In the rows, zero is written as 128.
The rows of Y fall into 4 groups, and each row is roughly a mix of its group's hidden directions; one row fits no group.
Y:
[[153 143 127 166 150 134  97 128 169 129 107]
 [166  97 127 126  92 131 124 104  91 115 120]
 [143 112 186 135 148 131 162 134 123 142 142]
 [168 118 120 113 134 101  86 139 151 140 103]
 [146 126 127 162 101 111 160 115 126 148  86]
 [125 117 107 104  91 129 109 126  81  99 125]
 [124 160 139  98 151 140 124 129  93  99 160]
 [141 165 117 187 124 114 120 145 120 117 123]
 [106 162 124 103 151 152 168 127 110 105 131]
 [123 144 149 112  89 122 156 146 112 126 172]
 [125 102 123  87 163 137 124 134 158 161 118]
 [117 138  88 101  96 131 110 105 126  92 138]
 [132 109 144 134 124 108  97  93 144  96  92]
 [138  95 150  88  87 116 114 139 107 135 133]
 [119 104 142 160  97 153 138  93 132 160 125]
 [148  99  98 130 127 111 151 161 106 146 160]
 [111 104  93 104 131 100 126 101 117  90 139]
 [ 85 160 121 173 112 104 125 126 136 123 129]
 [ 98 127 102  73 106 134 114 114 114 113 132]
 [170  99 133 149 145 134 133 127 152  85 126]
 [152 120 153 125 121 129 168 147 156 164 106]
 [116 140 107 105 104  85 147 107 155 123 104]
 [145 122 179 161 126 112 133 149 130 124  95]
 [122  94 115 138 141 127 117  97 106  83 102]
 [152 126 126 107 140 128 154 136 187 147 114]
 [ 85 106  97 148  98 102 136 133 111 141 135]
 [111 145  99  97 130 105 133 158 125  83 122]
 [111 107 119 137 103  80 105 126 119 165 132]
 [131 134 141 148 123 102 102 133 124  66 135]
 [116 139 137  91 108  75 119 147 127 146 141]
 [151 152 123 158 129 156 144 169 107 150 114]
 [108 118 116  86 156 103  92 133 104 117 125]
 [121 112 148 180 120 113 152 101 142 144 107]
 [141 123 135 102  67 149 124 109 114 115 119]
 [149 114 123  98 153 169 136 114 141 143  91]
 [144 138 101 144 137 121 124 162 153 166  94]
 [145 158 168 129 161 115 120 140 118  93 145]
 [135 109 146  90 107 105 122  85 154 116 127]
 [150 124 139 189 128 151 144 128 109 145 125]
 [118 113 126 142  68 123 148 109 120 119 100]
 [128  79 110 166 117 144 112 117  96 129 126]
 [132 157 149 126 107 112 122 179 137 144  98]
 [113 135 157 170 155 141 106 144 121 159 146]
 [166 121 156 112 141 161 106 121  94 118 110]
 [131 109 122 128 159 123  91 110 138 104  82]
 [153 144 142 149 108 114 143  88 161  99 125]
 [115 115 159 151 118 113  73 127 143 123 108]
 [148  98 108 128 121 112 161 159 108 147 160]
 [120 123 105 144 107 108 110 150  88  91 147]
 [151 140 170 107 125 153 135 105 155 119  96]
 [159  94  98 133 100 129  93 121 104 127 143]
 [109 117 157 154  95 170 148 113 119 139 144]
 [114 145 141 159 171 127 131 149 157 156 146]
 [131 124 119 123  68 131 143 103 135 107 100]
 [125 160 126 113 165 108 140 133 157  87 140]
 [113 156 122 135 131 138 164 138 179 154 128]
 [158 143 163 112  90 154 127 129 160 130 139]
 [179 124 119 142 101 132 145 153 120 144  97]
 [139 139 124 166 155 129  95 122 166 133 101]
 [151  98 124 140  99 107 108  92 154 154 125]
 [116 143 124 123  97 146 167 109 174 141 123]
 [139 140 169 142 130 137 144 134 157 155  85]
 [124 150  76 133 133 107 125 149 168 137 134]
 [147 121 123  98 142 133 128 113 116  89 177]
 [ 96 128 150 130 177 119 122 134 125 139 169]
 [160 122 104 117 117 123 127  70 133 123 151]
 [126  90 112 122 141 129 121  78 104 105 144]
 [115 122 179 140 129 150 158 138 123 141  93]
 [108 167 140  99 102 141 124 150 102 156 140]
 [ 94 125  94 109 131 117 139 161 161 108 109]
 [114 111 131  98 137 164 140 149  86 102 135]
 [131 109 118 102 106 101 148 116 157  93  98]
 [139 119  76 102 121 135 122 125 109  91 147]
 [138 122 111 128 102 153 123 133  68 127 105]
 [142 117 143 113 178 103 135 112 158 141 104]
 [161  82  97 145 109 123 109 139 135 106 121]
 [154 101 104 141 100 136 113 127  90 120  94]
 [121 138 140 179 123 135 160 130 147 161 108]
 [119 157 134 117 153 118 108  74 143 108 119]
 [180 135 148  97 138 152 134 138 107 119 150]
 [117 135 160 145 148 105  99 172 153 131 126]
 [129 122 139 112 178  89 116 139 132 140  95]
 [121 146 119 135 137 158 183  94 138 137 129]
 [127 169 134 184 127 110 131 135 126 107 143]
 [122 105 120 127 128 129 128 183 126  88 103]
 [129 156 126 145 111  73 136 123 144 146 101]
 [132 112 136  88 142 112  81 129  97 109 132]
 [144 133 109 111 105  69 129 142 119 137 152]
 [ 95 109 138 116 104 121 108 121 153 177 120]
 [116 109 100  92 165 120 126 128 161 134 156]
 [134 128  90 184 138 103 119 142 138 125 115]
 [139 110 139 106 117 103 124  86 136  91  99]
 [ 78 132 117 156 156 149 145 118 106 111 131]
 [103 140 148 113 104 141 118  82 142  97 108]
 [106 116 144 158 126 127 136 165 152 154  91]
 [ 93 102 130 124 158 100  93 109 109 119 143]
 [ 92 148 162  93 123 102 123 115 150 147 125]
 [121 128 147 111 123 104  80 172 130 146 129]
 [136 121 122  81  93 113 108 124 120  89 133]
 [111 158  90 161 140 114 131 162 135 152 123]
 [153 171 145 151 124 133 129 114 162  99 108]
 [132 155 144 140 117  70 126 147 133 121 100]
 [157 143 171 143 124 148 129 114 139 120  84]
 [ 92 135 146 135 107 119 117 154 124 177 150]
 [113  83 138 125 128 137 117 132  97 163  94]
 [ 76 122 113 148 111  99 143 140 137 157 134]
 [163  97 136 149  92 149 109 141 124 156 139]
 [ 64 120 104 114 123 118 107 112 135 135 128]
 [154  97 129 142 104 112 100  94 151 156 135]
 [132 127 173 132 134 150  96 125  98 153 155]
 [117 170 141 177 133 139 129 143 151 126 152]
 [122 100 123  85 124 113 144  98 103 100 109]
 [ 99 100 110 122 168 122 114  91 112 121 149]
 [ 64 132  99 114 117 136 133 110 131 136 139]
 [ 99 148 148 115 103 124 144 103 123  97 168]
 [165 139 124  73 139 109 135 128 146 112 111]
 [158 125 129 111 116 125 126  65 123 125 151]
 [128 114 152 143 148 113 135 151 182 110 107]
 [125  75 133 128 123 167 139 151 134 112 105]
 [169  99  99 144 106  98 109 126 124 148 131]
 [140 115 120  81 119 103 112 167 106 145 138]
 [134 120 137  86 150 125  87 162 126 120 106]
 [140 118 131  74 132 161 126  89 135 133 126]
 [108 120 101  97 158 151 162 118 110 151 115]
 [110 128 164 165 130 133 101 142 103 161 116]
 [103 136 146 127 163 159 128 177 118 113 134]
 [121 124 133 188 129 152  97 149 124 126 140]
 [143  84 148 154 145 120 146  98 134  96 129]
 [116  97 105  87 131 165 137 117 137  99 140]
 [ 94 171 124 114 155 124 155 116 157 140 134]
 [124 124 156 156 107 172 109 116  99 150 139]
 [167 122 160 116 138 146 143  99 161 146 112]
 [ 86 132 132 128 135 126 107 175 101 142 150]
 [156 108 122  71 131 139 148 129 136 125 156]
 [136 142 133 185 114 144 129 162 106 135 142]
 [116 141 142 108 144 175 131 112 147 171 129]
 [112 114 129  68 137 116 136 125 102 101 114]
 [101 128 162 136  81 109 124 123 132 159 146]
 [143 130 119  91 144 115 149 113 180 112 137]
 [ 94 117 144 115 181 125 117 136 132 154 152]
 [141 128  90 111 159 169 133 128  92 132 134]
 [101 145 114 100 121 100 113 172 112 103 119]
 [123 148 160 118  90 167 113 131 146 143 152]
 [102 122 142 168 102 133 100 134  88 129 143]
 [110 111 172 138 100 139 119  89 142 118 107]
 [126 117 152 115 106 162 134  86 129 157 102]
 [121 152 107 144 122  99 113 105 149 176 142]
 [ 93 106 135 125 116 131 116 138  74 156 130]
 [103 142 143 130 125 143  94  88 134 100  96]
 [ 92 114 126 161  79 114 132 106 117 118 129]
 [126 166 147 140 116 136 125 177 155 145 143]
 [134 138 130 100 126 155 163 105  87  99 128]
 [ 88 125 159  87 104 120 137 138 104 131 142]]
Each list below has one row that fits no group; the rest each fit one group, if only roughly. Name that row.
- j_985: [160 100 173 153 131 141 123  99 145 141 130]
- j_589: [150  85 140 151 116 135 122 117  95 123  90]
- j_659: [100 133 150  83 142  99 113 135 130 104 101]
- j_486: [136 168 102 140 124  87 145 145 113 104 110]
- j_769: [173  91 125 167 127 151 116 135 117 122 133]
- j_366: [126  85 126  76 134 107 117 131 145 147 120]
- j_219: [135 122 117 189 133 121 148 140  99 136 108]
- j_641: [ 93 106 137 132 136 178 129 119 115 160 113]
- j_352: [100 145 142 138 137 124 153  76 153 119 108]
- j_581: [180 114 162 135 110 108 117 122 138  99 126]
- j_68: [142 152  80 136 139 134 119 101 117 140 167]
- j_104: [ 99  99 120 138 100 104 141  85 111 146 128]
- j_739: [157 157 135 103 147 143 116 168 110 152 144]
- j_362: [ 83 108 126 116 111 111 136  89 159 117 123]
- j_621: [114 112  85 102 126 125 123 116  80 114 114]
 -> j_366
- j_738: [ 82 132 142 158 128 121 119 134 116 166  99]
- j_661: [126 136 139 181 144 129  99 115 163 128 109]
- j_563: [ 95 144 154 104  96 107  96 150 143 129 120]
- j_276: [ 82 155 138 103 134 122 164 132 111 113 148]
- j_6: [177 124 155 130 171 146 130 144 130 138 114]
- j_877: [157 133 114 175 118 135 153  93 152 138 133]
- j_17: [151 132  70 147 117 107 114 138 107 108 131]
- j_429: [101  99 125 157 152 144 152  88 111 118 132]
- j_960: [107  89 157 153 145 130 117 118  90 149 121]
- j_585: [143  94 111 168 107 135 115 139 107 158 151]
- j_570: [ 99 114 134 162 127  87 109 135  92 131 111]
- j_719: [148 135 153 144 113 121 171 163 118 160 132]
- j_213: [ 87 149 178 135 124 153 128 124 142 111 125]
 -> j_429
- j_832: [161 148 112 151 118 145 173 112 135 106 149]
- j_184: [ 97 110 122 167 134 156 132 120  93 100 136]
- j_558: [173 132 124  75 133 135 131 143 142 147 114]
- j_495: [157 115 162  91 135 156 108 101 137 138 139]
- j_117: [132 151 151  80 126 124 130 135 162 161 113]
- j_82: [104 141 108 180 146 137 137 119 121  93 140]
- j_320: [173  76 139 133 117 111 114 137 127 143 140]
- j_131: [114 144 110 171  86 131 146 149 111 111 138]
- j_456: [135 161 149  97 127 108 115 149 166 158 126]
- j_331: [130 140 180 105 120 141 146 115  99 110 152]
- j_918: [148 152 141  83 129 100 124 123 165 145 116]
- j_162: [107 114 163 140  99 125 158 100 151 138 103]
 -> j_320
- j_691: [128 169 158 126 167 142  90 128 124 136 127]
- j_4: [135 109 175 119 138 127  78 136 124 120 150]
- j_411: [115 118  95  97 147 140  89 143 126 155 103]
- j_993: [ 91 151 111  96 142 131 102 124 121 119 169]
- j_270: [132 137 146 113 142 172  90 142  97 140 148]
- j_653: [157 131 173 113 120 132 166 113 143 110 150]
- j_673: [108 141 122 142 161 149 100 167 124 143 161]
- j_403: [154 108 159 127  94 141 157 109 101 103 132]
- j_488: [119 102 163  87 100 132 120  94 142 133 130]
- j_895: [138 100 127 148 132 117  68 150 126 129 109]
- j_925: [120 114 139 145 159  91  92 137 132 108 161]
- j_865: [164 155 131 127 162 148  90 132 110 107 137]
- j_945: [137 102 133 155 141 158 132  88 125  97 155]
- j_307: [105 122 130 152 159 126  76 146 132 138 103]
- j_856: [ 98 158 129 111 139 118 124 116 150  96 171]
 -> j_945
- j_220: [121 138 160  99 132 166  87 130 123 137 153]
- j_400: [151 121 166 105 158 128 119 113 148  91 148]
- j_71: [136 121 134 107 102 147  95 133  73 115 120]
- j_842: [120 132 131 125 179 143 145 115 158 167 121]
- j_774: [125 138 133  97 151 145 122 161 106  81 141]
- j_748: [ 97 143 111 142  85 145 161 127 133 150 106]
- j_680: [142 144 135 112  94 170 161 119 144 148 109]
- j_544: [128 153 160 149 148 110 157 129 167 123 154]
- j_744: [125 126  75 141 148 118  93 157 127 146 123]
- j_439: [122 176 144 157 127 125 103 107 124  91 128]
- j_847: [138  86 138 108 149 143 118 140  80 148 133]
- j_423: [157 136 123 109 149 119 134 160 180 110 128]
- j_166: [151 132 114 165  85 118 143 148 100 133 109]
- j_708: [149 152 142  80 132 107 110 144 161 141 120]
 -> j_423
- j_280: [109 114 114 138  97 116 147 134  96 164 163]
- j_58: [129 139 142 158 136 129  78 140 164 143 109]
- j_266: [ 88 146 143 114 184 111 136 128 129 129 116]
- j_565: [ 93 126 137 135 160 111 139 110 169 161 126]
- j_90: [143 145 123 142 173 133 150 110 162  98 142]
- j_188: [141 102 105 160 136 133 135 120 184 135 121]
- j_215: [141 161 157 155 111 158 143 144 145 116 159]
- j_388: [ 83 120 164 108 117 154 115 147 119 153 135]
- j_864: [106 129  93 121 108 127 131  91 143 174 134]
- j_669: [115 101 155 105 138 124 154 115 120 118 179]
- j_664: [158 143 150 100 141 143 112 163 115 147  96]
 -> j_266
- j_37: [144 129 128 146 177 138 142 144 127 165  97]
- j_282: [122 118  81 140  80 125 127 138 119 144 102]
- j_484: [135 136 111 138  91 157 146  97  94 107 111]
- j_455: [161 153  99 149  95 130 122 138 108  94 116]
- j_527: [161  97 130 157 125 131 114 155 102  93 116]
- j_147: [ 91 164 135 156 136 115 158 121 125 100 146]
- j_98: [151 151 151 104 159 133 119 153 169 143 139]
- j_893: [ 90  93 143 149 109 152 134 107  96 129 133]
- j_61: [109 100  97 176 111 100 138 126 140 114 125]
- j_917: [106 114 155 138  96 111 167  98 149 123 116]
- j_666: [135 129 104 112 169 160 108 146  99 133 155]
- j_670: [138 123 124 100 160 168 112 103 120 124 166]
- j_130: [128 141  94 108 145 122 177 120 105 104 143]
 -> j_484
- j_755: [115 138  95 113 115 105 157 136 176 142 140]
- j_946: [126 140 156 112 138  97 102 166 128 144  93]
- j_404: [ 98 150 113 161 148 162 148 118  97 118 120]
- j_337: [112 140  77 133 116 131 134 151  90 103 137]
- j_852: [115  93 124 146  97 141 122 156 129 165 100]
- j_451: [120 140 165 125 108 116 109 111 171 151 101]
- j_99: [158 141 158 165 139 130 149  88 129 147 120]
- j_687: [136 177 138 109 159 139 113 141 135 120 165]
- j_185: [128 129  79 149 148 114 105 162 135 155 127]
- j_576: [150  83 115 127  95 131 137 137 110 147  92]
- j_726: [114 107 134 114 131 149  90  96  93 121 156]
- j_109: [ 92 134 152  78 134 152 105 123 123 145 124]
 -> j_404
- j_519: [149 151 122 145 108 130 112 121  81  96 154]
- j_156: [123 127 116  65 134 114 150 147 103 132 136]
- j_125: [ 67 124 137 114 135 116  91 119 123 142 131]
- j_635: [179 137 124 128 123  99 123 110 114  87 139]
- j_186: [174 136 139  84 134 141 124 137 156 118 106]
- j_23: [154  87 110 152 100 112 127 106 156 136 112]
- j_827: [176 142 138 113 162 140 120 134 112 102 155]
- j_592: [123 111 132 138 121 162 123  74 121 121 163]
- j_159: [110 142  98 176 142 117 106 152 113 113 145]
- j_332: [113 164 130 149 164 134 131 112 170 139 107]
- j_801: [128 117 114 163  81 114 121 114 156 158 129]
 -> j_801
- j_698: [107 122 168 122 155 125 119 153 175 137 126]
- j_342: [144 130 172 137 132 107 154  94 157 122 106]
- j_287: [159 159 141 153 141 135 113 134  85 109 150]
- j_470: [109 146  98 160 106 111 137 167 119 107 150]
- j_253: [132 117  95 124 134 151 123  86 139 158 163]
- j_301: [101 111 112 145 157 132  92 159  95 120 133]
- j_745: [ 93 115 158 128  95 120 157 102 146 145 110]
- j_798: [130 163 142  73 148 114 138 106 110 126 130]
- j_529: [150 109 138 189 126 118 137 127 114 127  99]
- j_853: [111 115 112 134  83 159 118 112  85 124 132]
- j_361: [129 129 146 131  96 151 105 109 105 114  79]
- j_283: [113 113 164 120 160 130  85 111 120 157 131]
- j_686: [108 134 114 161 137 157 159 159 126 154 103]
 -> j_798
- j_13: [103 118 158 128  91 133 135 135 101 160  95]
- j_351: [ 76 112 110 118 149 110 118 132 118 141 165]
- j_717: [ 90 140 156 148 168 122 119 134 151 156 120]
- j_899: [113 119 143  87 131 144 111  89 151 127 160]
- j_754: [154 145 143 166 119 167 127 155 120 134 155]
- j_814: [128 113 146 110  90 104 136 124  98  89 150]
- j_299: [146 130 159  88 120 157 116 119 122 154  94]
- j_473: [111 138 152 111 125 102 158 144 147  97  89]
- j_114: [116 148  81 124 152 118  94 134 127 110 158]
- j_954: [134 151 123 103 168 144 117 168 115 157 116]
- j_874: [112 157 145 141 109 116 106 184 131 134 138]
- j_152: [131 126 133  78 142  93 128 123 165 123 108]
- j_512: [132 170 137 112 131 102 123 168 148 155 146]
- j_202: [101 101  92 104 105 154 108 128 119 155 139]
- j_573: [177  99 130 111 130 115 118 155 110  98 137]
 -> j_573
- j_786: [ 82 111 128 128 149 116  87 149 103 128 115]
- j_142: [116 110 165 118  98 129 170 101 124 114 145]
- j_265: [139 129 119 122 138 113 141 159 127  65 113]
- j_385: [129  92 126 136 123  94  96 139  85 136 110]
- j_348: [114  95 130 152 123 162 135 107  91  97 134]
- j_319: [ 80 144 128 174 131 133 149 112 120 122 146]
- j_191: [159 152 123 139 106 128 171 101 159 130 139]
- j_81: [ 91 122 124  82 131 146 125 106 155 146 150]
- j_994: [ 99 110 129  70 136 118 132 122 112 146 106]
- j_315: [127 140 166 124 124 132 150 160 131 180 128]
- j_910: [116  92 118 149 115 158 155 105  89 130 138]
- j_817: [154 142 102 100 164 134 106 158 124 143 152]
 -> j_385
- j_493: [121 150 164 113 121 172 136 164 133 138 146]
- j_785: [153 153 168 100 120 140 149 116 129 100 154]
- j_259: [167 135 116 162 103 145 159 113 136 131 156]
- j_535: [164 134 114 120  93 108 136 104 156 101 151]
- j_21: [136 105  97 147 131 109 170  94 129 112 107]
- j_111: [157 135 141 144 128  80 116 165 139 103 133]
- j_503: [134 150 155 132 182 145  94 122 124 116 134]
- j_958: [121 153 135 132 115 106 150 170  98 123  92]
- j_268: [157 149 162 105 129 142 150 131 119 108 170]
- j_518: [142 124 144 123  90 132 156 100 112  89 154]
 -> j_535
